Dapin: [-13  -5 -20  29  22 -16   3  36  10  26 -35  -2  15 -16  27  -5  29 -31
  68   5  18 -31 -40  24  41  -9 -22 -32 -11  20 -62  -5 -36  -6   0 -12
  15  31 -20 -45  43 -16 -39 -34  48  34  11 -24  -6  30  -6 -13  33  44
  16 -12  -2   6  36]
Rarev: [-62 -34  33 -11  -6  -2  36  36  10  24  26 -12   5  41 -39  48  15  30
  11  -9  -5 -20 -40 -45  16  20  30 -12 -31 -13 -36  -2  68  15   0 -31
   3  22  44  -6  29  29 -16  27 -32 -20 -16 -22 -35  34  -6  -5  -5   6
 -16 -24  18 -13  43]
sogop: [-34  63 -15 -11 -22  37 -36 -31  18  40 -21 -13 -15 -31 -43 -14  21 -15
 -34 -37  -3 -30 -20  18 -45  37 -41  -3 -36  41 -39  19  23 -13 -10 -25
 -14 -16  18  16  -5  24  33  21  19  22  -7  -4 -26  14 -14   2  42  71
 -21  -5 -15  10   2]
Kuzub: [-16   3 -35 -18  10  31  23  81  10  28   1 -19 -15  19  19  -2 -53 -14
  41  31   4  12  -7 -26 -45   4   9 -38  36   8 -48 -24   7   7  -1  13
 -31   9   5 -30  18  -4 -18 -11 -27   3  25  13  24  14  -1 -32   6 -40
  10  58 -37  -6 -60]
ruzim: [ 14 -40  -3 -31  12 -11   9  45  10 -41  26 -58 -29   4  11  17  -5  41
  12  -8 -30   4  11 -33 -11  -5 -27 -25  33  12   8  54  19 -60   1   8
   3  26 -10 -25  -8  -6 -22 -27 -30 -16  66  32  24  38 -11 -40   1   7
  -3  41 -15  26 -25]
Nare: [-57  25  46  33  10  47  -3  49  10 -12 -17  -8  35 -15  32  16  10 -47
  32 -22   3  32 -52  20 -20 -29 -12 -27  17  14 -64   0   4  -8 -28  19
 -51  21  24  -4  19  -1  22   8  36   6  24  -5  19  37  32   3  -4   0
  22 -10 -23   0 -37]
Lipi: [-43  18  55  25  11  32  -7  68  10  -8   1  -3  47  -4  24  10  15 -34
  30 -25   7  26 -63  17 -26 -34 -10 -26  32 -16 -56  -7  23   3 -24  15
 -31  14  36  -1  35   4  16  22  23  -3  27 -12  20  41  29  16   0   4
  24 -25 -12   4 -26]
nuza: [ 23 -14 -36  33 -22 -20 -25  71   2 -37  19 -41  37 -10  10  23  40  14
 -34 -15  -5 -34 -43  21 -11 -15 -14  18 -15  -4  -4  19 -13 -14 -21  42
  22 -21  63   2  18  41  37 -26 -15 -30  -3  18 -36  21 -13 -39  -7  16
 -31 -31 -45 -16  -5]
getor: [-36 -34  19 -21 -15  18  40  18  10  23  37 -41 -31  41 -36  21  16  23
   2 -15  -3  -5 -45 -21  37  42 -14 -20 -43  22 -37 -22  63  -5 -31 -26
 -25  14  18   2 -13  21 -16  -7 -30 -39 -34  19 -13  33 -14 -10 -15  -3
 -15  -4 -14 -11  71]
zuk: [-14  37  14 -15  10  -3 -25 -39 -36  42 -14  37 -36 -31  23  16  21  -5
 -20  19 -10 -15 -15  -5 -41   2  18 -11 -31  -3  19  18  18  21  33 -21
 -30 -13 -21 -16 -37 -45 -26  41  24  22  71  -5 -14 -15  40 -22  63 -34
   2 -13 -34 -43  -7]
Tika: [-23 -26  20  20  -6  43  29   6  10 -46   2 -42 -12  -3  10  49  34  -7
  -2 -34 -14  10 -13   6  25  13 -21 -21 -23  78 -24  46   3 -68 -36  11
 -39  39  -7 -13 -29  -6  -3 -13  16  -4  12  16  23  54  15 -18  -9  31
   2 -12 -30   0  -5]
topu: [-79 -10  28 -22  13   1  22  10  10  22 -14   3  32  40 -50  43   2  11
   8 -12 -27  -3   6 -75 -17  -8  47 -12 -37 -24 -22  45  25  21  24 -11
   9  19  27   1  39  17 -22  19 -27  21  16 -22 -18  28  -5 -46   4  17
 -30   4  40  -6   8]
perm: [-45 -43 -41 -39 -37 -36 -36 -34 -34 -31 -31 -30 -26 -25 -22 -21 -21 -20
 -16 -15 -15 -15 -15 -14 -14 -14 -13 -13 -11 -10  -7  -5  -5  -4  -3  -3
   2   2  10  14  16  18  18  18  19  19  21  21  22  23  24  33  37  37
  40  41  42  63  71] | sogop
perm: [ 71 -11 -14  -4 -15  -3 -15 -10 -14  33 -13  19 -34 -39 -30  -7 -16  21
 -13   2  18  14 -25 -26 -31  -5  63 -22 -37  22 -43 -20 -14  42  37 -21
 -45  -5  -3 -15   2  23  16  21 -36  41 -31 -41  37  23  10  18  40  18
 -15 -21  19 -34 -36] | getor
perm: [ 22 -37 -22  63  -5 -31 -26 -25  14  18   2 -13  21 -16  -7 -30 -39 -34
  19 -13  33 -14 -10 -15  -3 -15  -4 -14 -11  71 -36 -34  19 -21 -15  18
  40  18  10  23  37 -41 -31  41 -36  21  16  23   2 -15  -3  -5 -45 -21
  37  42 -14 -20 -43] | getor
perm: [-45 -43 -41 -39 -37 -36 -36 -34 -34 -31 -31 -30 -26 -25 -22 -21 -21 -20
 -16 -15 -15 -15 -15 -14 -14 -14 -13 -13 -11 -10  -7  -5  -5  -4  -4  -3
   2   2  10  14  16  18  18  18  19  19  21  21  22  23  23  33  37  37
  40  41  42  63  71] | nuza
perm: [-43  -7 -14  37  14 -15  10  -3 -25 -39 -36  42 -14  37 -36 -31  23  16
  21  -5 -20  19 -10 -15 -15  -5 -41   2  18 -11 -31  -3  19  18  18  21
  33 -21 -30 -13 -21 -16 -37 -45 -26  41  24  22  71  -5 -14 -15  40 -22
  63 -34   2 -13 -34] | zuk
perm: [-24  18 -13  43 -62 -34  33 -11  -6  -2  36  36  10  24  26 -12   5  41
 -39  48  15  30  11  -9  -5 -20 -40 -45  16  20  30 -12 -31 -13 -36  -2
  68  15   0 -31   3  22  44  -6  29  29 -16  27 -32 -20 -16 -22 -35  34
  -6  -5  -5   6 -16] | Rarev
perm: [  2  10 -15  -5 -21  71  42   2 -14  14 -26  -4  -7  22  19  21  33  24
  -5  16  18 -16 -14 -25 -10 -13  23  19 -39  41 -36  -3 -41  37 -45  18
 -20 -30  -3 -37 -34 -15  21 -14 -43 -31 -15 -13 -21  40  18 -31 -36  37
 -22 -11 -15  63 -34] | sogop

Rusi: [-50  24  15  67  57]
dela: [ 44 -55  46  46 -44]
piz: [-30  28  88  44   2]
Mizuk: [10 -8 91 53 -2]
gen: [-55  46  46 -44  45]
nav: [-52  48 -23  12  73]
luze: [ 28 -29  88   3  44]
visib: [-29  44  28  88   2]
Didil: [ 27 -21 -21  19  91]
perm: [ 19  91 -21  27 -21] | Didil
perm: [ 88   3  44  28 -29] | luze
perm: [ 28  88  44 -30   2] | piz
perm: [-55  46  46 -44  44] | dela
perm: [-30   2  28  44  88] | piz
perm: [  2 -29  44  28  88] | visib

foge: [ -5 -22  18  36  27 -22 -10   8   0  -8 -21   3 -14  29  13  29  22  43
  11  -2 -22   1  41   7   4   5   8  -9   4  12  12 -16  -7  31 -12  40
 -38  -3 -10 -38 -10  23  35  12   3   4 -17 -33  14]
nufe: [ -5  20   5 -18  -7   8  23 -53   3   0   9   8 -16   7  -9  43 -24  -5
 -12  19 -11 -10   4  18   4 -18 -39 -31  24  25  24  -4 -16  11   0  -9
  28  14  16  -9  43  29  33 -22   7  -2   1  13 -16]
beg: [  0 -16  16  24  25  -9  -9  20   3   7 -31   5  19  33   8  14  23  43
  -4  -9 -11 -16  29   9  -7 -10   0 -24  -1   0  19 -20 -13  18 -15  36
 -17  -3  -3 -15  -2  35  29  13   4 -18 -36 -21  -2]
gara: [ 66  29 -21  51  30  13  -5  -5  39   1  -9   4 -34  -3  -6   7  23  51
  24  47 -16 -13 -19  38  20 -30   0 -46 -13 -52 -27  56 -14  -1   3 -23
  35 -18 -26 -34  28   5  45 -22   0  25   9 -30  14]
Nalut: [  0 -16  16  24  25  -9  -9  20   3   7 -31   5  19  33   8  14  23  43
  -4  -9 -11 -16  29   9  -7 -10   0 -24  -5 -12  24 -22 -18   1 -16  28
   8  -2   4  11   7  43  18  13   4 -39 -52  -5 -18]
sira: [  0 -26  25  39  38 -16 -14  29   4   9 -46   7  23  51  13  24  35  66
  -3 -13 -19 -21  47  14  -9 -13   1 -34  -1   3  28 -30 -19  30 -22  56
 -30  -5  -6 -27  -5  51  45  20   5 -23 -52 -34   0]
perm: [ -4 -16  11   0  -9  28  14  16  -9  43  29  33 -22   7  -2   1  13 -16
  -5  20   5 -18  -7   8  23 -53   3   0   9   8 -16   7  -9  43 -24  -5
 -12  19 -11 -10   4  18   4 -18 -39 -31  24  25  24] | nufe
perm: [  0 -34 -52 -23   5  20  45  51  -5 -27  -6  -5 -30  56 -22  30 -19 -30
  28   3  -1 -34   1 -13  -9  14  47 -21 -19 -13  -3  66  35  24  13  51
  23   7 -46   9   4  29 -14 -16  38  39  25 -26   0] | sira
perm: [  5  45 -22   0  25   9 -30  14  66  29 -21  51  30  13  -5  -5  39   1
  -9   4 -34  -3  -6   7  23  51  24  47 -16 -13 -19  38  20 -30   0 -46
 -13 -52 -27  56 -14  -1   3 -23  35 -18 -26 -34  28] | gara
perm: [-52 -39 -31 -24 -22 -18 -18 -16 -16 -16 -12 -11 -10  -9  -9  -9  -7  -5
  -5  -4  -2   0   0   1   3   4   4   5   7   7   8   8   9  11  13  14
  16  18  19  20  23  24  24  25  28  29  33  43  43] | Nalut
perm: [ -2 -21 -36 -18   4  13  29  35  -2 -15  -3  -3 -17  36 -15  18 -13 -20
  19   0  -1 -24   0 -10  -7   9  29 -16 -11  -9  -4  43  23  14   8  33
  19   5 -31   7   3  20  -9  -9  25  24  16 -16   0] | beg
perm: [ 41  43   4  -8  35   1  27   3  14 -17  -7 -14  -9   0  36 -10   5   4
 -22  40  31  12 -38  29 -22  23  12  22   3 -16  13   7  29 -38   8  -2
  -3 -10  12  -5 -10   4 -22 -21 -33 -12   8  18  11] | foge
perm: [-52 -46 -34 -34 -30 -30 -27 -26 -23 -22 -21 -19 -19 -16 -14 -13 -13  -9
  -6  -5  -5  -3  -1   0   0   1   3   4   5   7   9  13  14  20  23  24
  25  28  29  30  35  38  39  45  47  51  51  56  66] | sira

Diz: [-38  50 -60  53 -23 -26  -6  47 -30]
Nani: [-33 -44  28 -33  34  49 -44  15 -25]
beku: [-43  49 -44  28 -25 -33  15  34 -33]
vaz: [-34  15  34  49 -25 -44  28 -44 -33]
saz: [-33 -44 -25  28  50 -44 -34  15  34]
perm: [-43  34  15 -33 -25 -33  28 -44  49] | beku
perm: [-25  15 -44  49  34 -33  28 -44 -33] | Nani
perm: [-33 -34  15  34  49 -25 -44  28 -44] | vaz

